Each named turn below is shown by a few rows before and after it. Which turns, in which order, take the first row of each later pair to the second? The first pair is answered.
dufa:
[-16.8 -22.7 -29.1  -6.3 -21.0  13.2  -5.6 -15.0  22.1   4.2 -11.8]  ->  [-10.9 -28.0 -26.3  -5.7 -19.7  12.9 -16.8 -11.9  19.8  -3.4 -12.2]
[  6.9  21.2   2.8   9.7 -13.5  27.8  27.6   0.7  -9.9   6.7 -20.6]  ->  [ -9.5  -0.7  14.1  43.0  -7.6  -3.4  13.8  -1.4   6.8   1.6 -21.9]
[ 19.1 -18.5  23.3 -17.8 -27.0   4.4  -6.0   8.9 -13.0   1.9 -24.6]  ->  [ -1.2  -1.9  16.1 -16.3 -30.6   2.8  26.9  -2.0  -3.8  22.3 -22.7]
[ 19.5   3.2  19.2 -16.4 -12.8   2.2  -5.6  20.4 -18.3   2.1   3.4]  ->  [ -5.4  14.8  14.4  -6.2 -14.7  -7.6  24.4   8.7  -4.5  22.0   4.7]
ditil:
[ -1.0  -7.2   9.5   7.0  -5.7  -8.3   1.9  -8.4   4.5  -7.2 -10.1]  ->  [  1.1  -5.4  10.7  -6.5 -11.6  -9.7   0.1  -4.8   3.7  -3.7  -6.3]
[-15.6  10.0   7.2 -17.0 -33.0  -9.6  24.4  -3.8   5.7   9.6  -7.3]  ->  [-13.5  -6.8   0.4  33.6 -10.0  -1.9  13.1 -17.1   9.9 -13.5 -21.3]
[-11.8  -0.9   4.6 -12.8  -8.6 -17.1  -1.0   1.4  12.5  14.1   6.1]  ->  [-16.4  -1.4   0.9  17.1   4.8 -13.0   6.1  -6.6  13.2   9.0  -1.2]
sonuf:
[  9.5   4.3   2.8   8.9   2.5  -0.7 -19.3  11.9 -18.1  -3.6  -0.8]  ->  [  4.5   5.4  -1.0  22.7   8.1   1.8 -12.6   4.9 -14.7  -4.3  -4.1]
[  0.1  12.2  23.0   1.4  -5.3 -13.7   4.9  24.0 -12.9   9.0   3.4]  ->  [-8.0 20.0  6.6 22.7  8.6 -0.2 20.6  8.1 -8.4  7.5 -0.4]
[ -1.0   5.1   8.7   4.5  -2.4   7.6   9.6   0.0  -6.4   7.8 -10.7]  ->  [ 2.3  5.3  8.1 -4.3 -4.9  9.4  6.6  2.9 -9.1  7.6 -7.8]
[  8.5  -5.6   9.5  -9.8 -18.3  -1.8 -11.3   4.2   5.8  -3.9  -4.6]  ->  [ -1.8  -3.0  -1.1  19.0  -6.7   5.1   3.5 -11.3  11.7  -5.0 -10.9]

Between the rows of a pair lie two turns.
[  4.6   7.7  -1.4   8.2  14.7   0.0  -6.9   8.3 -11.8  -6.5   6.8]  ->  [  2.7   7.7   8.4  -2.4   3.7  -9.9  -4.3  15.5 -11.5   1.2   8.0]  dufa, sonuf
[ 18.7 -14.0  12.6  -9.9 -12.0   2.7 -18.6  15.1 -13.3   1.2   1.3]  ->  [ 17.3   4.2 -13.9  -7.7   3.2  29.1  -3.7  -0.2 -14.6   0.2   3.5]  sonuf, sonuf
[  1.0  30.0  -1.5 -33.8 -16.9   7.2  28.9  11.2 -10.2  24.5   3.9]  ->  [-19.0  30.0 -33.2  -4.2  13.8   9.6  27.7 -11.0   8.2  14.1  14.1]  dufa, sonuf
[ -8.7   6.2  10.7  -0.6 -17.2 -30.7   0.7   4.9   7.9  10.3   2.0]  ->  [ -5.0   6.5  -6.3  33.5   4.4  -6.8   6.0 -11.9   6.6  -4.2  -9.4]  dufa, sonuf
[ 27.1  29.7   6.9  24.7  38.0  12.2  -8.6  22.9 -37.4 -16.8  10.0]  ->  [ 22.2  45.4  10.2   1.4  26.2   8.5   7.1  28.5 -39.8   1.8  17.6]  ditil, ditil
[ -4.8 -17.7   8.5 -13.4  -5.7 -24.7  -8.4   3.6  16.6   2.9   4.4]  ->  [ -6.7  -0.3   0.6 -28.1  -9.8 -10.9  12.7  -0.3  13.3  14.3   6.2]  dufa, dufa
[ -8.2   0.5   6.4   5.5  -3.2  -2.1  18.0 -11.0  13.3  10.1 -16.9]  ->  [ 16.3   2.3   5.2 -15.3  -4.9  17.3   3.2  -2.2  -2.0  -0.7 -18.0]  dufa, dufa
[  0.5 -12.9  11.1  23.9   1.8   9.7 -17.9   0.4  -3.3 -15.1 -14.2]  ->  [-20.0   6.9   2.4  22.3  -2.1  11.1  18.3 -10.3   4.3   7.7 -11.8]  dufa, dufa
[ -7.4   6.4 -16.5  -3.1  16.8  15.6  13.7  -4.0  -2.1 -20.1  -2.0]  ->  [-19.4   4.6 -16.7  -8.5  10.0   5.2  18.2  -8.3   8.9 -11.6   1.6]  ditil, dufa
[ 1.1 -1.6  4.7 12.3 -5.8  7.8 13.4 -9.9  8.2  5.7 -7.1]  ->  [ 10.6  -5.8  12.1 -10.5 -15.6   1.9  -2.1   2.9   4.1   5.0  -0.9]  dufa, ditil
[ 13.8 -21.1 -18.7  -3.6  -8.3  28.9 -18.1 -17.5   9.9 -15.9 -17.9]  ->  [  7.9 -19.1   2.7 -34.0 -33.2   6.0 -12.3  -2.8  11.3   4.5 -11.0]  dufa, sonuf
[  1.3 -14.5   1.6   4.1   1.8  -6.8 -12.6  -4.7   4.5  -9.4  -0.7]  ->  [  1.8  -0.3  -9.1 -19.6  -0.6   3.5  -2.9  -5.1   1.2  -1.1   7.7]  sonuf, ditil
[-11.5  12.2   8.9  10.4  11.4 -15.8   1.5   5.4  -5.6  11.2 -10.7]  ->  [  1.8  20.6   4.4  -7.7   8.6   1.8   2.3   9.1 -16.1   9.5 -10.0]  dufa, dufa
[-14.8  18.3 -13.7   9.9  21.8 -22.8   4.6  12.8   5.2  -6.8   1.9]  ->  [ -0.7  22.6  -9.4 -14.1  14.7 -16.5  -3.5  24.6  -6.9  -8.0   5.2]  dufa, ditil
[ 14.2 -10.9  -3.6   1.7 -15.5   5.1 -13.7  -2.6   5.1  -3.3 -12.3]  ->  [  8.4   0.3 -11.4   6.5 -12.8  12.8   4.3 -11.2   5.9   3.7 -13.9]  dufa, ditil
[ 10.8  -5.2 -15.6 -21.5  12.5   6.3 -28.7   4.0  -2.7 -12.5  22.8]  ->  [ -9.7   0.7  20.4  -8.9  -6.8 -31.4  -2.6  18.1  -1.7  15.3  19.1]  ditil, sonuf
[-1.3 -1.5  7.2  7.3 -2.1 -3.1 10.2 -0.7 -1.6  5.3 -7.7]  ->  [ 7.7  1.3  5.0 -3.1 -3.0  5.1  6.9  2.3 -8.6  2.7 -7.3]  dufa, dufa
[-10.9 -10.7   6.7   0.7 -19.7  -1.4   3.2  -2.5  -1.3  17.4  -1.7]  ->  [ -6.6  -4.6   0.4 -12.6 -19.6   6.5   2.9  -1.2  -5.2  17.6   3.3]  sonuf, sonuf
[  0.1   6.9   0.5  -4.2   5.8  -6.3  -3.8  14.4 -14.9  16.0  13.4]  ->  [  5.4   5.5  -2.8  11.4  14.8   2.6  -6.6  10.8 -18.0   7.0   7.2]  ditil, dufa
[ 13.6  -2.5  -4.9  -7.0   0.1   8.9   1.1  -5.7 -12.6  14.1   0.1]  ->  [ 7.2 -8.7  8.5  4.0 -5.1 -6.1  3.0 -2.4 -9.2 18.6 -4.2]  sonuf, ditil
[-10.6   2.6 -13.6 -11.7   8.7 -16.9 -13.2  15.6 -10.9  12.7  12.0]  ->  [ -7.7  -6.5 -15.8   6.0  17.2 -14.7 -21.7  10.6  -9.6   1.1   6.6]  ditil, ditil
[ -6.6   3.2   9.4 -28.2 -38.5  -8.4  11.1  -5.2  11.8  26.2   8.1]  ->  [ -9.4  15.5 -11.2 -22.2 -25.9  11.5  24.1 -17.8  11.1  25.9   8.9]  sonuf, sonuf
[  3.7   4.9   1.1   1.1 -10.4  11.0  20.4  -5.0  -3.8   4.1  -8.8]  ->  [  6.8   7.1 -11.8  -7.3  -0.9  17.8  12.2  -6.7  -4.0  -2.6  -0.4]  dufa, sonuf
[ -3.2 -17.4  -0.4 -14.1 -16.2  -1.0   2.6 -14.3  14.0   2.5  -5.8]  ->  [ -4.7 -17.0  -7.0  -1.5  -8.8   5.3   5.9 -21.0  15.0  -1.9  -8.0]  dufa, sonuf
[-6.0  8.9 -1.3  6.2 10.0 -7.5  0.7 -3.7  0.6  2.8 12.7]  ->  [ 1.4  3.2  0.7  7.3 12.4 -6.0 -8.9  0.0 -2.7 -5.4 11.1]  dufa, sonuf
[ 17.9 -20.5   7.2  -2.7  -1.8  -5.8 -24.8   4.6   2.2 -15.8   1.6]  ->  [-16.2  -4.0   1.3  10.9  -4.7 -18.7  17.3 -11.3  20.1  12.0   4.2]  dufa, dufa
[ -3.4   6.0 -17.6 -15.7  15.7  11.9 -11.7   1.1   4.8  -3.6  15.7]  ->  [-17.9   2.6 -12.4   8.1  21.3  -3.8  -6.8  -1.5  13.6  -1.1  14.0]  ditil, dufa
[ -0.1  -1.9  -5.1 -26.9   1.2  -3.3 -10.6  18.8   3.6  -5.0   0.2]  ->  [ -9.3  -4.2   1.6  14.7  17.0 -15.1  -6.4  17.0   5.2  -9.0  -6.1]  ditil, dufa
[-0.9  6.7 -4.0 10.3  0.6 -0.8 11.1 -3.9 -1.6 -2.9  5.8]  ->  [ 2.1  8.1 -2.4  9.9  2.3  1.0  9.0 -0.9 -5.2 -4.4  7.2]  sonuf, ditil
[  3.7 -24.8   6.0   7.5   4.4  -5.6 -23.4  -4.4  -1.5 -10.6  -2.2]  ->  [  1.4  -0.7 -18.9   2.0  13.3  23.1   2.6 -18.9  -4.5  -4.2   0.4]  sonuf, dufa
[-4.5  1.3 17.9 -2.3 -5.9 -3.4  2.3  2.7 -4.0  7.0 -3.8]  ->  [-0.8  2.1 17.1 -5.4 -7.0  0.2  0.9  3.6 -6.0  5.2 -4.2]  dufa, dufa
[ 10.0 -11.3   8.8 -14.3 -14.3   4.9  -1.3  -3.5  -1.3   2.2 -15.1]  ->  [  6.1 -15.6   7.2  -8.6 -13.9   2.9  -0.7  -8.3   3.7   1.1 -16.9]  sonuf, ditil
[-16.6  -8.0   5.1 -17.8 -10.0 -14.3   5.2 -22.9  21.1   5.1  15.7]  ->  [-16.9 -12.0  -5.1   3.8   2.8  -4.5   3.1 -32.2  23.0  -4.5   9.9]  sonuf, ditil
[ 13.9  12.1   1.4  -9.6   0.4  21.1   1.7   9.8 -24.5  -2.3  -4.4]  ->  [-13.0  12.7   0.4  24.6   6.8   3.2  21.1  -2.5  -7.7   7.4  -6.6]  ditil, dufa
[ -1.8 -14.0 -16.3 -11.0   0.7  -0.7 -24.5 -10.4  10.6 -11.3  13.3]  ->  [ -8.8 -20.1   5.6  -7.8 -15.1 -18.9 -17.0  -3.7  14.3  -0.5   6.3]  dufa, sonuf
[  4.6  19.4   7.1  -1.5 -27.0 -14.3  36.7   5.8 -17.9  37.3  -8.8]  ->  [ 38.2  11.4 -30.8  -6.3   2.4  31.8  -2.2  -4.3 -29.3  -4.3  -6.4]  ditil, sonuf
[-2.1  4.0 -4.8 -1.1  7.3  5.6 -4.4  0.9 -9.4  2.2  2.6]  ->  [ -2.5   3.9   1.6  -6.8   0.5   1.4  -2.4   5.0 -10.5   6.5   1.8]  sonuf, dufa
[  2.3  -0.5  22.6 -17.8 -31.5  -3.4   8.1   6.2  -0.3  15.7  -7.4]  ->  [ 10.9  19.4  -3.2 -14.8 -10.3  29.2  16.8  -3.0 -11.7   8.8  -4.3]  ditil, sonuf
[ -7.0 -14.4 -19.2 -10.8   1.1   6.1   7.5  -6.8   8.8  -1.0  16.9]  ->  [-12.6 -21.2 -12.8   4.7   0.5  -2.7   8.4  -8.7  13.1  -2.0  12.5]  sonuf, sonuf
[  6.8  -2.0  -1.6 -26.1  -5.2 -26.5 -25.0  22.7  -1.1 -15.7  20.2]  ->  [-22.6   5.0  -3.1  -9.1  -5.7 -42.6   2.8  10.6  15.8   3.5  21.3]  dufa, dufa
[ 15.5   6.2   8.0  -6.5  11.5  -5.4 -12.3   9.2  -7.7  -8.4  11.1]  ->  [  7.7   6.2  -2.6  17.1  22.1   2.6  -1.3  -5.2  -0.7 -10.3   4.2]  dufa, ditil
[ 10.3  19.8   3.6  10.5  21.0   5.8  15.6   3.3 -13.9   2.1  11.5]  ->  [ 16.0   7.9   8.6  16.8  23.7   0.7  -1.1   7.8 -14.7  -8.4  10.3]  dufa, dufa
[ 23.4  -6.5   8.3  13.4 -13.0  33.0  14.4  -8.3 -11.5  -7.7 -27.5]  ->  [ 22.2 -15.2  20.1  17.7 -17.7  20.4   9.6  -4.0  -8.8  -7.8 -30.1]  sonuf, sonuf
[  2.4  20.6 -12.2  -9.5   5.3  -7.2  -2.2   2.8  -6.9  -6.5  15.0]  ->  [  5.6  11.2   0.6  -5.2   2.2 -17.7 -12.8  10.3  -8.4 -10.0  12.0]  ditil, sonuf
[ -8.7 -10.7 -13.1 -16.4  -8.5 -11.3  -5.7 -13.1  20.2  -7.5  10.6]  ->  [-11.2   1.2  -9.3 -24.3 -12.2 -12.0   6.1  -7.8  14.9   2.0  13.8]  ditil, sonuf
